[134 146 168 122 163 146 106 140  89 165  84 175 145 144 153 134 146 104
 150 143  97  93 116 110 125 152] = Zore
[ 99 120 102  85  94  97 159 106 148 172 156 165 107 105  75 112 102 142
 153 141 138 180 160 100 154 135] = fiv
[111 182 103 122 163 146 106 140  89 165  84 175 145 144 153 134 179 189
 104  98 164 145 123 102 100 107] = toku
[116  81 137 102  93 116 144 110 163 109 166 104 112 108  55 122  81  86
 159 161 103 125 138 134 162 143] = Keva
[ 85 176  80  85 174 144 125 170 112 129 106 137 170 149 107 163 174 142
 131 131 129 120 125  78 108 138] = peg
[101 163  79  90 110 111 134 109  95 181  97 180 120 108 118 120 148 174
 120 106 164 170 154  82 122  91] = kavo
[ 93 116 114  90 163 134 146 171 163  97 159  92 164 143  69 167 135  93
 161 166  92 102 128 104 149 174] = tatu
[139  89 165  84  97 115 163  99 137 178 148 171  99 108  82 106 111 146
 153 133 151 172 162  97 162 126] = nakil
next: [164 170]
[154  82]
len: [101 163  79  90 110 111 134 109  95 181  97 180 120 108 118 120 148 174
 120 106 164 170 154  82 122  91]
26
len: [ 85 176  80  85 174 144 125 170 112 129 106]
11
len: [101 163  79  90 110 111 134 109  95 181  97 180 120 108 118 120]
16
next: [134 146 171]
[163  97]
q: [134 146 168 122 163 146 106 140  89 165  84 175 145 144 153 134 146 104
 150 143  97  93 116 110 125 152]
Zore
next: [176  80]
[ 85 174]

[147 143 148  50  85 140  66  65 138 126 131 127 154 161 155 169 113  62
 167 144 149] : tatu
[202  59 214 154 134  97 149 187 216 104  92 186 199 172  54  85 110 141
  52 117 209] : Zozo
[128 182 116 105 111  61 113 118 111 177 162  84 107 159  92 172 150 100
 147 107 120] : dek
[137 104 131 207 167  63 182 201 121 163 154  99 131 139  67 120 158 173
  71  76 134] : peg
[218  57 210 110 112 140  91 136 217  73  71 199 217 162  97  79  82  99
  64 161 216] : Keva
[ 62 191  74 167 142  41 180 147  69 201 194  61  81 122  91 179 185 168
 152  94  55] : Zore
[161 163 148 104  88  44  88 123 135 168 194 122  81 168  91 179 152  61
 185 108 144] : nakil
next: [194  61  81 122  91 179 185 168 152]
[94 55]
len: [128 182 116 105 111  61 113 118 111 177]
10
len: [ 62 191  74 167 142  41 180 147  69 201 194  61]
12
len: [161 163 148 104  88  44  88 123 135 168 194 122  81 168  91]
15
len: [161 163 148]
3

[116 124 140 121 103 104 109 119 131 155 143 187 160 122 114 108 139 120
  80  99  89 136 104 163 120 129 151  83 103 166  96 142 132 130 144 104
  62  98  98 134 115 108  84 135 124 146 162 138 157 124 143 113 124 104
 173 170] = Zozo
[111 109 102 163 103  99  99 138 140 117  99 144  66 122 118 122 136 140
  66  77 142 142 145 147 114 112 150 115  86 161 107 138 137 142 115  95
  99 104 117 130 158 127 129 114 124 185 114 116 138  93 167  95 124  85
 167 138] = peg
[136 144 140  96 141 127 185 146 123 133 106 170 139 137  92  90 129 188
 115  86  83 133  88 171 114 112 153 121 119 134 113 134 116 167 132 109
  93 138 108 146  89 104 111 155  91 146 128 116 146 129 127 130 188 143
 150 170] = toku
[116 139 146  96 141 116 142 130 144 149 143 222 139 127 122 108 129 130
 122 113 103 124  64 163 138 118 161 115 125 150 110 138 111 136 140  99
  88 133  84 130 115 104  84 135  78 134 149 120 146 135 112 141 172 123
 161 185] = lomu
next: [116 142 130 144 149]
[143 222]
next: [104 109]
[119 131]
next: [104  62  98  98 134]
[115 108]

[155  98 119 150 154 175 112  79 164 132 115 134 116  61] = kavo
[ 92 153 145 123 101  73 118 169  87 131 176 149 140 180] = nakil
[145 123 104  73 118 169  87 140  66  72 174 169 178 168] = peg
[145  95  85  91  84 120 161 187 105  91  91  77  78 194] = lomu
next: [169  87 140  66  72 174]
[169 178]
next: [150 154]
[175 112]
next: [154 175 112  79 164 132]
[115 134]
len: [145 123 104  73 118 169  87 140  66  72 174 169 178 168]
14
len: [145 123 104  73 118 169  87 140]
8
next: [145 123 101  73 118 169  87]
[131 176]

[143 156 154 144 102 156  93  99 135 135 145 141 153 145 141 134] : Zore
[102 161 162  98 103 104 128 117 102  99 116 105 159 109 115  97] : tatu
[129 143 156 154 144 102 155 145  95  94 109 103 140 102 100  97] : kavo
[ 97 152 147 161 101 100 110 121  93  94  99 100 163  96 103  93] : Zozo
[150  97  96 158 153 153 129 144 156 154 144 151  96 150 146 158] : nakil
[151 137 142  97 148 151  90 102 153 153 144 151 132 149 153 154] : dek
[150  97  96 158 153 153 129 144 156 154 144 151  96 150 138 158] : toku
[103 138 133 142 102 102 157 145  96  98 109 103 136 101 101 100] : Keva
[118 105 104 150 121 120 171 156 121 120 124 120 104 121 111 121] : lomu
q: [150  97  96 158 153 153 129 144 156 154 144 151  96 150 146 158]
nakil
next: [143 156 154 144 102 155]
[145  95]
len: [ 97 152 147 161 101 100 110 121  93  94  99]
11

[212 172 146 133  86] -> Keva
[ 63  94 110 125 165] -> kavo
[ 84  52 135 103 181] -> dek
[174 171 102 128  82] -> tatu
[ 71  78  95 124 147] -> Zefef
[162 178 126 158  51] -> Zore
[ 47  62 136 126 176] -> toku
[ 52  84 111 140 167] -> nakil
[ 97  61  97 107 166] -> lomu
[ 62  95 101 143 137] -> peg
len: [162 178 126 158  51]
5
len: [71 78]
2
next: [52 84]
[111 140]
len: [ 47  62 136 126 176]
5

[199  76  68 118  73 175  97  53  93  92 111 133 184  53 117 151 134 164
 182  95 139] : peg
[109 100 206 180 161 145 206 187 107 173 119 134  94 124 151 120 122  92
 104 203  84] : Zefef
[ 74  69  38  89 191  97 140 109 168 103 110 111 111  46 154 155  89  92
 191 141  84] : tatu
[102 174 192 110 169 177  70 176 184 135 167 148 120 151 104  92 124 122
 120 119 187] : dek
[223 139 159 147  73 149 103 108  93 139 135 129 184 171 109  94 136 165
  97  53 159] : nakil
[155  69  39  72 173  81 136  53 186  92 105  97 164  95 151 140  77 123
 181  97 151] : Keva
[192 141 116  72 115  76 160 134 154  99 128 100 181 180 105  78 137 156
 106  49 187] : Zozo
[ 59 185 170 144 137 170  70 143 156 140 152 162  94 167 135 207 145 144
 106 212 169] : toku
[169  69 148 129  73 164  71 184 152 170 105  97 178  46 176 145  67 109
 125  82 157] : fiv
[172 109  38  87  97  76 137 139 122 124 107  97 137  88 105  78 153 102
 145  49  84] : Zore
[ 59 106 120 131 187  81 203  73 178 116 105 127  98  79 168 198 140 131
 157 220 149] : kavo
q: [155  69  39  72 173  81 136  53 186  92 105  97 164  95 151 140  77 123
 181  97 151]
Keva
len: [169  69 148 129  73 164  71 184 152 170 105  97 178]
13
len: [223 139 159 147  73 149 103 108  93 139 135 129]
12
len: [155  69  39  72 173  81 136  53 186  92 105  97 164  95 151 140  77 123
 181  97 151]
21
next: [124 151 120 122  92 104]
[203  84]

[137  72  75 185  91 102] : peg
[ 71 127  75 185 181 153] : lomu
[ 78 135  72 183 188 157] : dek
[160 125 125 110 150 104] : Zefef
[114  51  62  82 120  54] : toku
[ 99 113 120 141  99 147] : fiv
[ 97 116 118 144  95 149] : Zore
[164 113 166  85  81  99] : kavo
[169 113 160  79  86  97] : Keva
[122  90  87 106 125  80] : tatu
[ 94 115 117 140  87 151] : nakil
q: [ 71 127  75 185 181 153]
lomu
next: [113 120]
[141  99]
next: [ 71 127]
[ 75 185]
len: [ 99 113 120 141  99 147]
6
len: [ 94 115 117 140  87]
5
next: [135  72]
[183 188]
len: [ 78 135  72 183 188]
5

[129  68 154 141 104 187] = toku
[125 138 143 178  58  42] = tatu
[ 68 129 170 114 150 165] = Zefef
[ 68 129 170 114 104 165] = dek
q: [ 68 129 170 114 104 165]
dek
len: [ 68 129 170 114 104 165]
6
len: [ 68 129 170]
3
len: [129  68 154 141 104 187]
6
len: [ 68 129 170 114]
4

[ 60  59 188  78 173  63  71] -> Zore
[182 177 116 165 134 133 189] -> peg
[124  82  94  60 102  67  76] -> kavo
[182 177 116  94 174 188 100] -> Keva
[179 198  77  77 177 128  88] -> Zefef
[157 125  80  57 105 154  51] -> tatu
[198 101  64 109 131  54 178] -> toku
len: [179 198  77  77]
4
next: [165 134]
[133 189]

[116 166 141 131 162 121 115  91 113  98  81 143 104  77 101] -> Zozo
[111 142 119 123 133 136 153 173 142 101 183 100 123 155 158] -> tatu
[146 121 133 127 104 134 134 155 125 114 160 149  79 161 139] -> peg
[146 124 187 116 169 141 131 162 117 196 164 123 163 206 209] -> kavo
[102 113 156 134 166 141 105  88 122 129  73 138 145 141 118] -> Zefef
[ 81 130 112 112 158 136 128 136 127 141 132 107 162 139 139] -> lomu
[156 129 151 132 119 130 142 161 130 103 170 124  92 159 163] -> dek
len: [111 142 119 123 133 136 153 173 142 101]
10
len: [146 124 187 116 169 141 131 162 117 196 164 123 163 206 209]
15
next: [116 169 141 131 162]
[117 196]
len: [146 124 187 116 169 141 131 162]
8
len: [116 166 141 131 162 121 115  91 113  98  81 143 104  77 101]
15
next: [133 127]
[104 134]

[152 175 120 137 130 156  98 139 140 128 120 159 158 116 159 114 122 117
 129 134 112 117 113 118 167 128 149 113 153] -> nakil
[127 156 134 154 145 133 156 131 143 113 103 125  87 157 108 138  62 158
 120 136 153  97 100  82 106 139 124 112 128] -> toku
[107  90 137 115 142 116 172  82 128  93 114 116 119 103 137 142 162  93
 105 113 124 116 184 136  76  88 161 116 132] -> Keva
[133 157 123 125 139 124 161 139 104 103 129 142 114 161 118 112 102 150
  98 137 151 132 109  87 110 129 151 101 129] -> Zefef
[113 137 156 164 119 134  85 135 149 159  98  76 143 134 148 133 133 121
 110 139 154 152 149 107 117 116  84 130 136] -> tatu
[180 136 122 134 139 139 175  98 132  88 132 143 115 116 125 115 112  87
 125 152  88 105 125 142 182 114 173 128 109] -> peg
[138 167 139 127  87 160 115 147 129 140  89 143 132 137 119 121 133 100
 125 143 132 141 135 112 144 141 123 124 139] -> Zore
[103 131 149 112 115 127 116 156 125 203 126 181 107 115 153 136 120 137
 148 161 102 103  79 104 146 106  97 120 122] -> kavo
[107 122 132 125 122 122 171 146 127 116 110 134 111 142  88 123  93 121
 105 153 148 124 131 115 133 143 132 160 132] -> fiv
[145 148 161 120 129 151 102  97  93  98  87 148 104 152 140 145  72 108
 127 125 133 126 165 108 142 117 145  99 117] -> dek
[134 165 141 150  92 154 111 149 123 144  84 148  90 154 126 116 129 138
 126 148 156 142 110 115 136 118  96 150 124] -> Zozo
[169 167 118 137 102 149 116 138  86 129 106 149 125  98 107 115 111 101
 132 157 126 155 136 126 160 117 138 152 129] -> lomu
len: [107 122 132 125 122 122 171 146 127 116 110 134]
12
next: [122 134 139 139 175  98 132  88]
[132 143]

[ 80 154 154  40 143] -> nakil
[155  80  60 174  72] -> Zozo
[130  96  96 151  95] -> kavo
[174  40  35  35  31] -> peg
[ 66 168 174  96 166] -> lomu
[ 48 179 196  55 180] -> toku
[143  80  72  50  71] -> tatu
[ 80 154 149  41 146] -> Keva
[148  97  65 185  85] -> Zore
[ 97  64 110 184 119] -> dek
next: [97 65]
[185  85]
len: [148  97  65]
3
len: [130  96  96 151]
4
len: [ 80 154 154  40]
4
q: [ 80 154 149  41 146]
Keva
len: [155  80  60]
3
len: [ 66 168 174]
3

